In the rows, 128 means zero.
name the system of each run:
genam, trace 1 (11 x 18):
[[119 170 130 116  93 141 143 125 114 130  80 123 113 178 162  92 139  58]
 [151 129 128 101 124  94  87 148 104  96 110 184  84 116 125 110  79 172]
 [110 114 138 178 121 130 120 144 144 160 161 131 107  74  63 135 118  78]
 [141 139 105 112  76 125 171 138 152  88 149 147 128 165 155 183 161  88]
 [160 147 120  93 110 116 107 113 101 139 130 144 179 154 129  88  51 115]
 [143  93 152 131 147 110  70 163 132 148  95 117  74  97 152 125 129  76]
 [165 139 133 153 102 109 133 174 164 123 185 145 127 115 115 183 133 177]
 [132 111 126 101 134 119 154 110 123 166 164 126 201 166 102 132 144  66]
 [133 111 130  84 121 128  99 167 134  93  82  99 151 137 207 121 113 120]
 [168 150 175 159 135  97  93 157 134 176 117 116 119 131  99 101 116 185]
 [ 94  87 133 109 176 109 148 165 136 135 173 144 128 113 110 155 196 112]]
genam, trace 2 (11 x 18):
[[136  75 133  91 151 128 127 137 108 146 120 189 126 135 138 169 199 139]
 [107 112 126 139 126 124 133 127 158  91 152  65 192 102 109 126  75 154]
 [133 168 151 138 131 144 141 131 123 179  92 109 112 180 160 102 193 101]
 [122  98 121  80 159  95 116 135 106  84 129 170 130 118 128 130 117 208]
 [ 86 123 148 185 128 165 132 128 142 164 124  80 151  90  79 101 126 103]
 [123 150 119 107 112 112 172 126 136  83 110 139  89 179 165 151 195 138]
 [110 140 118 112 137 140 121 111  89 135 137 159 175 118  93  76  60 165]
 [ 98  97 145 151 128 135 118 123 139 125  73 100  67 103 126 121 163  68]
 [141 185 107 142  99 121 159 147 139  86 167 162 108 137 130 150 114 193]
 [116 107 123 114 132 139 134  76  93 170 130 156 155 136  77 103 120  65]
 [118 120 106 119 109 131 112 150 148  58  97 105  89 107 192 148 106 106]]
Bidop, trace 3 (11 x 18):
[[ 58 140 132 140 113 171 160 160 136 167 135 145 162 115 140 132 186 105]
 [140 120 145  91  87 101 158 126 128  70  89 128 146 185  88 110 133 152]
 [ 64 157 126 112 156 137 126 151 110 147 138 123 129 108 127  49 107  90]
 [107 112 157 150  73 120 134 165 134 119  79 169  96 122  87 153 169 130]
 [120 149 112 105 109 117 167 130 154  91 196 111 147 130  82  84  91 120]
 [ 84 125 119 112  95 145 133 126 101 157  93 183 134 133 143 130 148  51]
 [156 135 141 112  88  86 114 175 145  60 113 122  94 135 109 111  80 133]
 [109 154 126 141 126 126 124 147 129 196 187 160 133 101 100 106 116  76]
 [140  80 125 101  84  99 138 150 145  81 122 158 129 139 124 192 150  94]
 [151 163 124 107 105 127 118 150 138 138 161 103 179 138 142  83  59  99]
 [131 121 152 119 138  80 102 161 108 176 104 170 102 147 139 153 170  76]]
Ked, trace 4 (11 x 18):
[[115  79 106 102  81 123 117 102 166 130 165 160 141  73 135 169 111 103]
 [165 155 120 173 114 132 122 135 108 112 106  91 150 163 137 161  76  64]
 [175 142 129  72 133 114  95 152 134 156 149 158  88 134 188  96 135 115]
 [123  90 144 153 140  76  83 151 130 157 136 143 158  85 110 188 101 144]
 [177 113 134 147 139 162 146 153 161 121 157  59 141 147 146 154 162  87]
 [136 156 122  85 110 110 126 120 120 169 133 164 189 167 193 141 136 158]
 [138  84 161 127 195 109  88 154  96 132  87  92 155 131 107 110 113 139]
 [110 138 154 141 117 137 144 168 185 144 138  93 111 112 158 129 199 169]
 [132 134 124 128 142 127 172 113  98 133 153 155 196 177  87 157 149 171]
 [ 92  88 134  84 152 156 131 102 128 111  89  76 154 130 141  66 139 115]
 [ 86 181 152 162 100 123 136 161 118 124  70 144 105 137 135 118 143 191]]
voves, trace 5 (11 x 18):
[[155  85 105 115 150 131 123 126  74  89 128 189 147 133  94 175  99 147]
 [136 118 147 143 119 132 105 103 185 151 133  44 114  94 138  90 115 102]
 [123 179 110 150 128 120 148 151  95 135 131 188 118 163 164 190 157 134]
 [183  70 129  78 147 137 109  86 132 115 149 114 149 119  95  89  95 147]
 [ 69 155 135 185 138 106 115 134 142 160 102  93 119 104 176 165 144 103]
 [208 132 123 109 118 168 150 149 107 103 143 164 137 179 117 141 142 168]
 [ 78 116 125 112 165  86 112  64 145 163 149  93 139  93 131  91 114 130]
 [131 121 129 176 125 171 128 176  98 105  72 132 136 142 149 192 151 118]
 [172 156 136  95 115 123 144  96 159 134 169 110 120 149 115  62 124 184]
 [ 51 115 112 151 185 117 128 111  83 148 113 150 138 109 129 162 142  96]
 [188 102 138 129  81 182 135 140 155  76  96  95 122 134 128 125 127 161]]
Lufu, trace 6 (11 x 18):
[[124 130 144 196 132 181 150 131 112 158 109 140 112 125  84 154 182 146]
 [129 130  98  94 127 127 173  65 153  65 161 101 109 146 132 110 137 149]
 [ 90 142 108 153 141 185 115  99  68 150  79 160 131 109 137 109  99 114]
 [172 121 141 148 130 104 119 116 147  86 102 107  33 131 115 132 145 146]
 [ 95 163  89 156 141 159 147 115 127 136 198 156 125  80 122 132 104 153]
 [156  86 118 140 117 150 146  59 113 120  98 135 113 152 101 168 158  83]
 [133 163  92 125 130 134 110 113 134  83 132 101  99 110 195 117  66 132]
 [162 139 135 171 153 137 103 118  86 192 124 181  88 123 105 149 140 128]
 [143  82 105 119 153 109 135  99 168  79 179  91 109  99 140 176 135 139]
 [134 166 102 168 121 193 136  98 104 175 133 131 175 135 161 147 113 111]
 [181 111 126  95 168  86 112  90 110 110 105 119  83 173 158 136 143 127]]
fazup, trace 7 (11 x 18):
[[123 117 165 161 132 122 134 131 139 157  77  88 105 154 120 136 195  83]
 [120 156 121  84 118 127 162 175 140  86 163 141 158 151 146 109 135 194]
 [107 104 153 134 124 134 122  90 115 183 104 122 163 124  67  83 123  88]
 [ 89 132 133 118 131 118 142 183 136  64  86 108  93 139 172 135 165 129]
 [139 171 141 129  87 145 141 133 133 172 163 163 144 129  78  70 109 159]
 [ 76  82 128 108 152  87 143 112 116  96 102 125 113 134 104 140 158  64]
 [121 160 125 136  64 179 127 186 148 104 120 138 134 102 155 108  96 147]
 [147 151 140 121 124  71 137  91 117 156 134 146  90 170  80 102 131  79]
 [ 87  84 108  95 138 137 118 189 124  84 141 163 136  83 149 151 121 114]
 [170 155 149 170  47 129 122 116 162 162 119 116 122 134 101 127 104 102]
 [130 133 103  76 175  86 142 152 104  95 164 143 116 165 155 134 137  77]]
Tis, trace 8 (11 x 18):
[[143  99 151 137 149 150 116 130  97 203 130 160 145 129  77 118 154  87]
 [110 105 118 113 116  99 141 150 182  60 150  89 115 109 161 166 141 132]
 [139 183 132 152 106 156 139 131  93 177 123 146 191 167 116 112 100 130]
 [127  74 146  64 164  78 116 131 140 110 116 117  92 134 139 107 170 105]
 [101 155 127 184 116 156 116 182 125 126 127 129 162  87 130 150  88 175]
 [158 119 151 115 120 120 164  98 143 158 142 118 121 177  86 115 195  88]
 [ 71 129  99  88 138 118 131 154 120  66 132 138 158 112 175 129  94 153]
 [159 129 173 166 103 147 104 127 115 185  74 116 138 141  82  97 124 113]
 [100 137 117 105 162  91 153 157 153  83 175 124  69 120 143 127 169 137]
 [115 119 124 144  80 175 135 124 105 151 117 173 199 116  93 141  97 134]
 [138 123 141 109 136  86 135 110 156  98 117  60  87 159 128  97 142  74]]
Puru, trace 9 (11 x 18):
[[119 184 116 182 133 121 146 155 110  79 130  93 130 147 102 128  70 117]
 [142 117 128  81 119 162 132 121 124 171 141 186  85 125 133  86 181 103]
 [ 98 111 120 142  93  72 121 120 140  73 120 135 142 103 102 176  74 146]
 [171 152 128 157 134 198 135 153 122 151 151 107 105 135 123  94 131  65]
 [119 128 119  79  89  57 126 104 142 129 130 189 115 140 157 159 145 145]
 [146 110 121 159 150 157 104 157 107 112 143 101 165  99  92 127  51  98]
 [146 140 145 121 100 113 126 129 172 175 133 124  82 138 173 134 196  98]
 [136 134 105 117 138 101 129 146  96 100 157 161 195 147 121 171  76 167]
 [145  85 151 121 143 154  98 117 147 174 120  76 128 108 128  84 141  65]
 [108 167 132 135 112  80 131 169 140 114 118 142 132 147 183 183 150 178]
 [171 103 136 113 168 160 129 120 104 152 163 117 180 140  70  85 107 134]]
Tis, trace 10 (11 x 18):
[[122  92 142 144 123  57  85 126 138 124 105 155  98  93 118 186 115 153]
 [172 143 112 171 149 180 148 142 136 138 200  96 145 122 108 144 114  93]
 [124 125 117  76  86 100 136  93 147 144 119 159 145 157 195 158 164 116]
 [160 122 132 136 180 102  91 147  86 105 112 105 160 142 118 127  58 149]
 [137 119 153 138 142 154 108 145 163 200 142 114  99  96 164 116 189 125]
 [120 127 117 142 129  94 165 127 125  87 144 148 159 155 111 208 150 181]
 [144 112 125  99 143 182 134  96 126 150 140  81 193 141 133  74 113 107]
 [ 91 140 147 126 137  89 111 139 126 120  55 119  91 140 188 137 164 159]
 [159 126 138 151 160 162 134 150 108 129 159 141 135 120  58 108 119 196]
 [ 64 100 120 119 119 139 160  75 165 143 134 108 130 105 139 133 186  96]
 [138 158 114 138 109 152 152 138  92  55  78 124 144 176 130 136  97 155]]
Puru, trace 11 (11 x 18):
[[ 88 121 103 132 163 120 127  92 137 179 173 150 112  87 166 167 166 114]
 [186  92 118 150 113 157 126 108 118  89  99 111 167 149 133 193 112 152]
 [143 167 120 116 169 110 114  85 129 155 139  80 107 147 180  80 115 109]
 [113 102 131 134 167 119  96 140  88 151  98 184 126 108 152 174 148 181]
 [169  96 133 154 157 136 134  94 165 105 161  50 131 114  96 133 125 160]
 [ 84 173 105 144 148 150 157  86 105 161 113 131 140 158 189 146 172 117]
 [167  82 131  92 149 132 107 105  96  83  79 133 132 143 122 113 106 186]
 [ 82 153 136 175 172 118 116 103 143 153 134  79  83  84 130  94 125 141]
 [138 121 120 149 136 167 165 125 102 114 118 175 112 149 119 182 193 170]
 [129 114 100 105 128 131 145  40 138  87 142  87 139 128 114  94  87 137]
 [ 89 155 124 167 145 154 109 126  85 141  56 143  79 121 166 124 134 104]]
voves, trace 12 (11 x 18):
[[148 126 165 137 144  78  96 179 117 188 134 155 113 136 101 133 145  90]
 [140  77 124  85 111 110 136 163 178 107 186 134 155 109 141 172 153 133]
 [124 144 137 128  87 108 122 123 133 176 128 117 216 152 134 133  96  91]
 [143 115 147  71 160  95 113 177 113 117  98 121 136 176 178 118 160 113]
 [112 113 160 120 123 104  98 176 147 163 141 144 173  91 114 120 118 200]
 [114 107 156 138 135 121 166 150 140 147 135  96 175 165  86 147 192  93]
 [ 90 136 115  68 102 149 155 145 138 103 129 133 189 146 180 104 136 149]
 [ 99 132 168 126 131  99 112 142  90 146  60 129 159 155  87  81 111 138]
 [ 96 112 151 117 149 139 146 205 150  96 134 112 100 113 116 104 181 145]
 [ 84 139 130 131  64 144 167 120 141 142 144 169 171 122  72 116 135 147]
 [ 94 119 123  96 130 121 157 128 112  76 100 102 134 165 112  91 126  54]]
Lufu, trace 13 (11 x 18):
[[136 126 130  80 152 143 138 151  82 173 141 177 180 170 127 105 147 103]
 [115  70 160  92 119  83  90 132 158 113  77  90 147 111 147 122 126 151]
 [112 187 152 171 136 142 142 210 128 151 141 101 157 143 120 107 132 140]
 [126  97 144  58 120 103 159 117 136 137 143 167 138 160 100 106 193 141]
 [ 64 108 130 125 118 135 121 140 125  94  89  92 189 103 126 105  83 133]
 [142 171 167 141  97 138 140 177 129 147  91 128  89 168 112  83 169 108]
 [ 86 120 120  78 124  75 140 135 136  92 162 175 124 108 100 110 120 176]
 [ 98  95 145 161  96 175 134 141 125 135  99 115 162 101  69 120 118  76]
 [126 177 126 107  69  91 155 140 158  87 117 125  84 167 155 115 142 103]
 [118 129 118 108 127 122 107 149  84 132 143 203 143 107  86 103  66 130]
 [124  78 152 145  95 100 112 137 173 127 113 101  96  95  98 148 144  67]]
Bidop, trace 14 (11 x 18):
[[155 123 113 161 125 209 148  73 134 139 132  85 166 129 132 134 130 146]
 [127 151 113 113 158 106 132  57 109 123  92 123  88 165 185 127 156 156]
 [136 122 118 159 179 173 100 129  87 114 109 133 107  91 124 116  93 188]
 [125 116 134 179 129 138 137  58 164 151 132  92  86  96 109 146 162 146]
 [130 157  78 133 142 169 172  87 108  81 150 141 129 150 159 161 134 166]
 [151 106 119 121 136 162 100  47  99 138  79 124 110 122 135  92  96 131]
 [112 161 115 184 160 113 114 115 127 107 116 109  48  98 158 152 121 149]
 [177 119 111 156 120 187 140  88 127 139 170 159 114 105  94 146 129 176]
 [117 110  87 122 143 116 137  28 131 106 132 105 122 124 159 160 116 107]
 [170 161 107 158 134 187 110 128  96 116  94 127 101 134 186 135  97 138]
 [170 123 135 146 151  92  93  68 134 160 140 136  66 106 114 128 118 171]]
Ked, trace 15 (11 x 18):
[[100 152 108 112 140  82 169 103 133 146 186 131 157 163 120 146 150  71]
 [130  83 121  87 111 181 110 161  97  95  83 155 166 123 152 122 105 106]
 [138 172 169 146  96  63 107 146 162 143 108  88 105 143 117  91 105 136]
 [110 126 118 120 176 133 147 188 109 137 187 178 116 120 118 150 171 111]
 [143  70 135 102  62 134 132 103 168 115 123 116 190 120  98 142 117 122]
 [104 193 124 143 146 112 140 159 104 120 107  87 146 178 166 111 112  82]
 [155 104 152  76 120 133 105 176 117 146 121 195 102 120 122  93 153 158]
 [ 85 107 143 157 127  66 128 132 163 121 153  87 156  98  80 154 114 129]
 [139 144 117 131 115 204 176 167 121 118 136 124 147 165 143 132 173  79]
 [132 133 136  63  88  72 115 105 125 128 108 161 157 160 134  94  97 156]
 [ 82 121 149 160 182 123 105 189 105 128 110 101 117  99 103 104 115  99]]
fazup, trace 16 (11 x 18):
[[167 117 132 162 138 201 159 168 114 136 156 134 125 138  82 139 168  93]
 [110 117 116  69  85  80 137  72 169 107 131 119 149 139 167 128 129 144]
 [128 149 134 164 163 157 106 174  69 142  98 125 161 137 115 110  80  98]
 [156 101 150  95 114 110 124 124 175 130 125 128  56 121 144 114 193 149]
 [ 84 158 118 153 134 100 147 150 115 133 169 143 199 131 102 161  95 148]
 [163  82 132 115 116 192 141 104 135 115 102  95 113 138 113 101 158  68]
 [ 92 177 126 103 114  68 111 142 130 125 110 142 134 137 195 121 103 174]
 [161 106 151 159 160 160 123 156  96 155 139 144 116 122  43 108 133 111]
 [ 85 107 118 100  98  96 147 110 190 103 141 110 117 111 171 157 172 130]
 [145 176 120 157 112 167 142 146  81 130 123 141 184 163 103 117  76 117]
 [141  83 139  71 146 104 105 101 142 123 108 120  66 122 143  85 157 101]]

runs to name:
trace 17 (2 x 18):
[[169  88 136  90 107 127 156 123 141 141 169 148 160 160  77 135 166  85]
 [ 79 136 114 105  91 112 121 145 148 107 117 106 177 117 181 128  85  86]]

Puru
trace 18 (2 x 18):
[[137  87 157 101 146 141 128 120  99 136  77 102 164 169  94  84 144  88]
 [ 81 154 145 110 113 106 116 174 158 107  98 110 105 110 185  94 136 170]]

Lufu
trace 19 (2 x 18):
[[109  95 148 139 114 116 158  95 139 132 128 134 166 131  56 150 161 184]
 [ 84 135 103 107 154 167 175 113 124  85 129  78 153 153 151  95 145  95]]

Bidop
trace 20 (2 x 18):
[[ 76 123 102 128 130 145 150 125 122  93 133  88 187 127 133 126  90  66]
 [160 145 160 109  82 149 108 165 128 150  66 143 102 154 160  87 149 128]]

Puru
trace 21 (2 x 18):
[[138 110 107  88 106 123 124 117 151 126 130 120 154 141 212 169 140  73]
 [174 150 144 116 126  83  82 148 108 150 107 136 164 155 154 127  73 158]]

voves
trace 22 (2 x 18):
[[ 83 134 155 134  95 135 110 155 119 140  61 124 187 122 133 103 100 165]
 [126 140 167 125 153 115 157 183 122 117 117 108 110 173  83  86 183 134]]

voves
trace 23 (2 x 18):
[[123  73 169 114 149 123 121 159 133 109  73  94 105 136 101 102 178 112]
 [ 81 181 144 130  93 118 153 178 163 142 152 127 156 124 141 106 146 175]]

fazup
trace 24 (2 x 18):
[[211 103 155 164  95 143 104 128 141 160 100 118 117 141 118 168 141 113]
 [120 163  99 108 167  73 134 124 147 120 203 106 134 131 175 139 108 131]]

Lufu
trace 25 (2 x 18):
[[101  81 147 139 157 161 119 139 117 124  89  91 107 104  94  90 141  65]
 [106 175 122 139  60 128 156 155 162  93 127 152  90 122 151 139 143 171]]

voves
trace 26 (2 x 18):
[[ 95 130  93  77 123 119 158  81 131 143 187 153 181 134 137 122 121  98]
 [138  92 138 137 113 154  94 137  92 101  39 123 140 130 135 136  92  96]]

fazup
trace 27 (2 x 18):
[[112 102  96 176 167 150 124 109 100  78 125 107 137  95 111 176  78 123]
 [174 148 126 147  87 179 134  83 163 155 129 103  88 130 163 115 155 119]]

Bidop
trace 28 (2 x 18):
[[130  47 126  78 102 118 100 102 134  97 103 162 120  90 105 125 106 126]
 [122 174 142 186 100  99 119 172 160 128 135  81 117 117 125 138  93  86]]

voves
trace 29 (2 x 18):
[[ 99 156 129 109 104  85  99  99 115 147  98 173 128 116 146 101  84 190]
 [136  93 142 171 187 138 120 162 107 112 130 107  88 105  62 132 134 101]]

Puru
trace 30 (2 x 18):
[[140  85 158  71 102  94  98 161 158 108 108 109 117 118 114  72 111  99]
 [ 78 185 141 181 127 105 124 201 125 148 136 137 118 108 120 135 115 117]]

Tis
trace 31 (2 x 18):
[[131 139 112 137 128  83 123  52 127 108 115  84 164 151 138 145  70 131]
 [137 146 125 138 175 185 107 152  93 150 102 132  81 120 179  95 144 115]]

Ked
trace 32 (2 x 18):
[[153  82 161 154 181 120 115 137 106 121  74  92 129 148  99 151 163 159]
 [108 157 125 145 136 171 160 140 169 138 178  94 146 108 149 116 160 188]]

voves
trace 33 (2 x 18):
[[115 143 128 126 134  97 177 144 110  71 115 135 152 188 112 170 162 167]
 [106 114 131  99 142 186 126 127 123 149 138 106 172 103 118  41 107 131]]

voves
trace 34 (2 x 18):
[[136  95 128 134 154 133 150 157 151  93 190 123  92  94  60 126 146 131]
 [ 78 146 103 132  66 141 157  84 154 146 136 138 167 122 160 157 134  94]]

fazup
trace 35 (2 x 18):
[[147  97 178  90 129  78  88 149 144 150 102 128 116 123 105  76 131 166]
 [ 67 135 131 181 171 132 143 182 128 131 160 114 132  89 105 152 149 126]]

Tis
trace 36 (2 x 18):
[[134 120  90 116 159 130 116  90 101 128 171 184 130  95 139 154  97 184]
 [155  83 122 164 137 155 109  58 134 146 108  85 131 110 133 167 126  90]]

Tis
trace 37 (2 x 18):
[[143  93 133 118 172 141 106 178 135 149 171  85 184 108 139 127 110  83]
 [132 146 159 135  92  98 126 172 161 159 106 119 154 156 178 172 179 144]]

Tis
